In the data rows, 128 means zero.
Here is a table of points, one per row:
0,63,87,101,240,232,158,89,158,146,147,63,118,125,175,96,126,143,112,27,187,186,174,59,111,67,95,147,203,206,71,93,58,115,126,127,87,115,2,141,57,149,182,211,215,162,100,72,151,240,158,125,231,155,162,191,145,33,157,107,255,125,194,154
177,140,150,156,124,42,132,86,160,143,138,84,123,94,171,120,128,176,114,125,124,151,177,174,132,137,156,106,141,107,135,158,148,184,134,104,145,124,154,110,107,159,106,72,141,152,129,146,126,115,100,147,108,175,102,130,157,139,145,149,141,139,70,110
132,123,132,103,145,133,110,151,139,151,81,141,123,130,50,133,104,93,139,129,130,113,91,117,140,107,144,110,101,136,124,138,112,90,172,144,106,137,150,124,184,91,140,138,105,81,118,125,167,110,127,109,106,113,103,99,79,146,114,110,87,105,131,116
71,9,184,158,43,17,242,0,219,49,255,213,105,167,227,87,213,101,129,133,21,239,187,172,102,109,133,228,0,220,172,51,62,184,91,112,177,80,243,115,0,179,9,117,248,190,132,240,130,194,80,45,222,122,104,163,255,60,122,77,156,157,185,131
114,112,140,134,127,143,122,161,133,149,104,164,131,145,72,148,119,101,132,128,117,111,93,110,112,91,144,104,117,134,124,119,110,114,158,147,126,132,162,109,183,99,134,128,90,87,102,111,162,122,152,124,126,114,120,117,84,138,137,125,100,120,150,115
173,165,85,139,169,194,95,145,48,215,139,78,100,131,110,68,77,134,168,86,154,148,145,127,123,174,119,83,177,133,133,122,133,96,118,107,181,111,97,151,88,140,246,117,115,115,127,74,130,224,168,158,126,156,169,109,114,133,160,106,151,72,97,146
151,160,160,118,79,178,87,159,74,98,124,114,151,136,126,122,119,146,162,159,106,93,86,116,107,199,146,133,153,97,151,108,167,121,111,120,149,161,73,137,109,151,104,137,56,123,145,98,91,63,151,115,92,93,168,119,109,134,146,119,122,167,121,132
103,144,115,103,103,113,173,174,134,83,146,165,133,134,149,183,162,109,98,147,166,139,143,126,132,88,125,164,110,108,94,164,167,127,94,145,127,141,86,135,173,98,100,161,150,178,160,135,105,103,124,126,125,86,99,145,174,140,87,145,150,102,142,150
144,181,109,119,105,131,112,149,110,113,119,144,118,155,131,148,134,117,113,180,147,110,113,134,142,134,114,125,104,95,122,151,156,113,109,136,112,106,144,131,166,118,113,127,101,120,138,122,108,89,119,146,93,106,127,118,115,144,108,136,113,126,135,165
0,45,68,58,255,255,151,68,154,161,137,27,132,115,211,51,85,140,156,0,182,215,206,109,129,132,78,136,236,212,60,55,0,84,134,85,62,97,6,157,16,210,203,255,210,159,85,44,159,255,132,115,237,170,160,202,163,0,189,129,255,140,179,151
177,141,131,147,130,79,117,105,131,142,126,89,109,112,146,130,112,144,123,130,139,135,143,149,126,119,151,89,131,124,110,140,149,166,139,108,147,141,146,111,154,108,144,85,122,117,130,135,139,122,136,154,106,166,122,128,118,145,131,168,115,134,80,116
115,87,168,129,135,144,155,150,144,135,119,173,115,127,64,146,117,72,140,123,130,132,108,109,86,73,126,146,107,148,136,110,118,118,169,159,121,153,165,120,173,96,132,144,114,88,100,132,178,150,124,99,153,112,119,120,121,125,117,106,109,114,148,97
163,120,129,138,126,66,134,92,160,129,139,117,108,90,137,119,131,145,132,132,134,127,147,157,119,113,158,99,130,133,116,138,124,166,138,132,139,127,159,112,126,115,103,90,150,133,131,150,134,118,106,128,131,155,109,136,149,127,135,158,117,152,111,110
136,167,87,122,127,119,104,166,117,124,114,161,126,141,102,148,125,120,100,160,129,83,106,149,156,124,136,113,106,116,121,162,125,99,125,142,100,121,151,131,184,99,141,123,105,91,116,131,124,93,150,155,93,122,127,118,77,145,111,134,94,116,128,145
167,121,159,158,127,54,152,65,153,115,145,103,129,102,162,113,138,169,117,130,123,153,161,173,128,134,160,95,127,110,116,142,135,177,133,108,153,114,156,105,96,146,101,83,157,147,136,153,122,119,91,138,137,176,112,133,141,144,122,173,118,149,89,114
150,168,90,118,123,117,108,168,121,117,124,160,135,144,135,178,140,118,98,180,135,95,91,142,155,119,112,141,109,115,133,181,119,114,114,137,100,119,139,132,170,92,119,129,131,126,138,131,109,105,144,157,108,118,112,119,120,149,104,123,122,90,151,151
135,164,113,117,105,130,130,170,117,108,117,146,130,152,140,171,143,137,94,177,145,117,116,148,152,133,108,146,107,115,122,161,159,124,82,140,118,133,131,139,155,108,112,138,126,146,135,128,105,84,127,142,114,100,111,117,140,143,102,138,122,109,143,154
154,164,145,113,75,158,80,155,85,92,137,126,165,134,112,130,137,141,149,142,114,101,85,107,102,194,130,137,134,109,115,103,164,119,118,125,141,190,58,133,111,135,124,139,65,108,143,110,110,73,133,121,80,87,149,104,120,133,162,128,121,160,124,123
127,171,102,100,168,123,110,145,121,157,89,149,123,129,65,150,109,113,123,132,120,87,81,134,155,118,129,107,100,123,129,150,100,95,161,141,99,130,154,125,195,95,138,133,98,74,127,135,160,102,137,126,91,121,121,102,83,155,110,126,81,105,141,118
103,71,164,145,113,43,183,35,197,82,181,152,115,124,183,115,161,130,151,133,84,152,170,171,128,103,153,143,65,165,130,99,110,184,120,132,140,104,184,113,78,158,65,118,191,150,149,183,142,143,111,88,166,136,104,149,191,107,144,136,104,139,132,104
143,158,158,119,70,143,135,177,81,83,135,118,190,108,159,127,110,165,165,147,118,144,126,118,105,206,100,182,151,78,144,128,228,105,63,131,159,159,62,148,110,178,107,138,81,158,181,133,75,68,92,111,96,86,139,134,157,152,132,131,137,168,89,135
109,96,155,135,127,130,118,154,117,150,101,156,121,134,71,150,111,88,124,121,120,110,103,101,94,79,155,121,136,111,142,108,107,123,161,145,115,151,159,122,170,88,136,141,112,87,92,117,153,124,143,108,133,103,121,115,91,138,115,106,101,114,158,104
96,94,178,165,139,144,124,150,111,168,62,145,117,146,50,136,111,87,138,112,127,95,106,64,109,102,135,143,140,85,162,119,104,106,172,135,140,134,135,115,149,112,130,113,97,94,91,115,137,125,134,126,123,98,137,103,79,140,114,75,106,134,147,104
130,47,158,147,90,33,175,78,173,106,207,145,132,124,197,159,177,125,104,139,102,197,152,166,100,101,125,150,95,176,129,109,104,170,136,94,136,127,211,123,117,112,59,105,164,164,105,179,137,137,91,99,188,150,101,132,212,82,133,147,178,155,143,117
139,172,99,119,109,138,105,156,131,136,116,155,127,149,104,158,127,108,97,178,136,104,88,135,150,121,137,118,111,121,120,154,133,108,121,154,103,117,149,115,172,99,146,139,116,129,127,136,114,87,149,159,92,122,128,116,105,146,113,142,97,113,139,150
122,92,165,174,111,44,169,2,196,99,161,112,107,118,184,91,184,162,140,126,90,143,190,175,135,133,161,146,73,129,137,106,121,208,116,119,157,94,174,120,50,179,48,95,216,169,156,189,115,126,104,105,144,167,81,145,174,118,127,135,96,171,103,108
51,78,86,109,234,255,148,114,133,171,157,64,125,120,187,70,92,131,128,21,167,173,148,72,134,118,88,137,225,197,97,74,46,119,128,103,107,102,26,152,32,154,219,202,171,147,98,64,132,253,160,140,212,165,185,171,132,38,155,95,229,109,179,154
202,143,144,168,151,109,97,97,116,161,106,73,118,98,121,98,111,171,148,103,144,104,155,132,129,134,135,87,167,86,132,154,162,174,127,140,180,132,120,134,125,142,162,82,135,124,158,138,96,130,142,174,127,180,142,133,100,163,144,132,102,117,64,103
148,174,101,126,144,109,86,144,89,163,49,153,134,130,66,120,133,142,103,155,115,87,91,157,191,148,98,106,101,119,151,189,112,71,158,116,79,119,142,116,175,102,128,127,88,98,125,134,137,91,108,147,67,128,112,89,81,157,116,122,109,121,120,149
154,151,130,120,78,112,153,179,94,76,133,148,180,117,186,167,143,160,132,164,152,161,166,144,157,146,95,193,126,59,141,161,219,98,59,129,134,150,101,147,131,163,85,134,116,202,175,148,79,86,65,122,110,110,120,150,193,157,89,131,170,134,109,150
132,141,122,107,125,145,114,144,136,130,109,142,124,142,66,150,113,89,127,120,134,100,92,130,130,89,152,108,112,134,110,122,115,117,160,151,95,121,169,119,187,89,145,125,114,82,106,121,155,123,143,117,113,121,123,104,93,147,131,139,87,121,129,116
121,133,113,112,100,173,127,189,165,120,104,148,116,102,77,143,143,96,96,132,108,60,116,54,123,150,106,91,133,151,192,140,146,136,172,142,134,126,159,139,187,124,147,77,109,130,121,113,181,137,129,113,120,118,144,133,56,143,105,154,50,130,126,83
162,162,168,135,78,162,93,161,77,85,117,117,175,133,138,113,118,159,178,158,100,109,103,100,108,201,110,146,168,86,141,103,180,110,100,106,140,169,58,155,98,163,113,136,55,125,147,123,83,71,138,110,82,93,164,119,129,135,133,125,126,172,109,110
128,170,89,129,125,129,83,157,110,135,106,150,126,145,102,136,126,109,108,172,143,90,94,134,148,136,133,120,103,108,135,143,135,118,131,140,93,115,157,122,165,112,130,123,95,117,122,131,128,89,143,146,105,106,130,98,94,173,119,132,109,124,121,152
190,156,95,138,167,171,94,147,76,188,124,86,98,129,102,102,98,141,140,85,138,119,124,113,130,149,133,80,192,132,132,125,157,126,132,122,179,130,100,124,97,115,208,85,116,107,136,85,107,178,170,183,122,150,154,116,96,151,148,123,121,73,97,142
Along one direction, these points spread out more than along any other. For each point below, how far along it does it lie, from 0 to 99? 50 is the average, and the first point above lies past it. One standard deviation of the points above along it is 16.
103,144,115,103,103,113,173,174,134,83,146,165,133,134,149,183,162,109,98,147,166,139,143,126,132,88,125,164,110,108,94,164,167,127,94,145,127,141,86,135,173,98,100,161,150,178,160,135,105,103,124,126,125,86,99,145,174,140,87,145,150,102,142,150 48
190,156,95,138,167,171,94,147,76,188,124,86,98,129,102,102,98,141,140,85,138,119,124,113,130,149,133,80,192,132,132,125,157,126,132,122,179,130,100,124,97,115,208,85,116,107,136,85,107,178,170,183,122,150,154,116,96,151,148,123,121,73,97,142 47
154,164,145,113,75,158,80,155,85,92,137,126,165,134,112,130,137,141,149,142,114,101,85,107,102,194,130,137,134,109,115,103,164,119,118,125,141,190,58,133,111,135,124,139,65,108,143,110,110,73,133,121,80,87,149,104,120,133,162,128,121,160,124,123 40
51,78,86,109,234,255,148,114,133,171,157,64,125,120,187,70,92,131,128,21,167,173,148,72,134,118,88,137,225,197,97,74,46,119,128,103,107,102,26,152,32,154,219,202,171,147,98,64,132,253,160,140,212,165,185,171,132,38,155,95,229,109,179,154 84
128,170,89,129,125,129,83,157,110,135,106,150,126,145,102,136,126,109,108,172,143,90,94,134,148,136,133,120,103,108,135,143,135,118,131,140,93,115,157,122,165,112,130,123,95,117,122,131,128,89,143,146,105,106,130,98,94,173,119,132,109,124,121,152 36
143,158,158,119,70,143,135,177,81,83,135,118,190,108,159,127,110,165,165,147,118,144,126,118,105,206,100,182,151,78,144,128,228,105,63,131,159,159,62,148,110,178,107,138,81,158,181,133,75,68,92,111,96,86,139,134,157,152,132,131,137,168,89,135 43
127,171,102,100,168,123,110,145,121,157,89,149,123,129,65,150,109,113,123,132,120,87,81,134,155,118,129,107,100,123,129,150,100,95,161,141,99,130,154,125,195,95,138,133,98,74,127,135,160,102,137,126,91,121,121,102,83,155,110,126,81,105,141,118 36
162,162,168,135,78,162,93,161,77,85,117,117,175,133,138,113,118,159,178,158,100,109,103,100,108,201,110,146,168,86,141,103,180,110,100,106,140,169,58,155,98,163,113,136,55,125,147,123,83,71,138,110,82,93,164,119,129,135,133,125,126,172,109,110 41
177,141,131,147,130,79,117,105,131,142,126,89,109,112,146,130,112,144,123,130,139,135,143,149,126,119,151,89,131,124,110,140,149,166,139,108,147,141,146,111,154,108,144,85,122,117,130,135,139,122,136,154,106,166,122,128,118,145,131,168,115,134,80,116 46
71,9,184,158,43,17,242,0,219,49,255,213,105,167,227,87,213,101,129,133,21,239,187,172,102,109,133,228,0,220,172,51,62,184,91,112,177,80,243,115,0,179,9,117,248,190,132,240,130,194,80,45,222,122,104,163,255,60,122,77,156,157,185,131 84
130,47,158,147,90,33,175,78,173,106,207,145,132,124,197,159,177,125,104,139,102,197,152,166,100,101,125,150,95,176,129,109,104,170,136,94,136,127,211,123,117,112,59,105,164,164,105,179,137,137,91,99,188,150,101,132,212,82,133,147,178,155,143,117 65
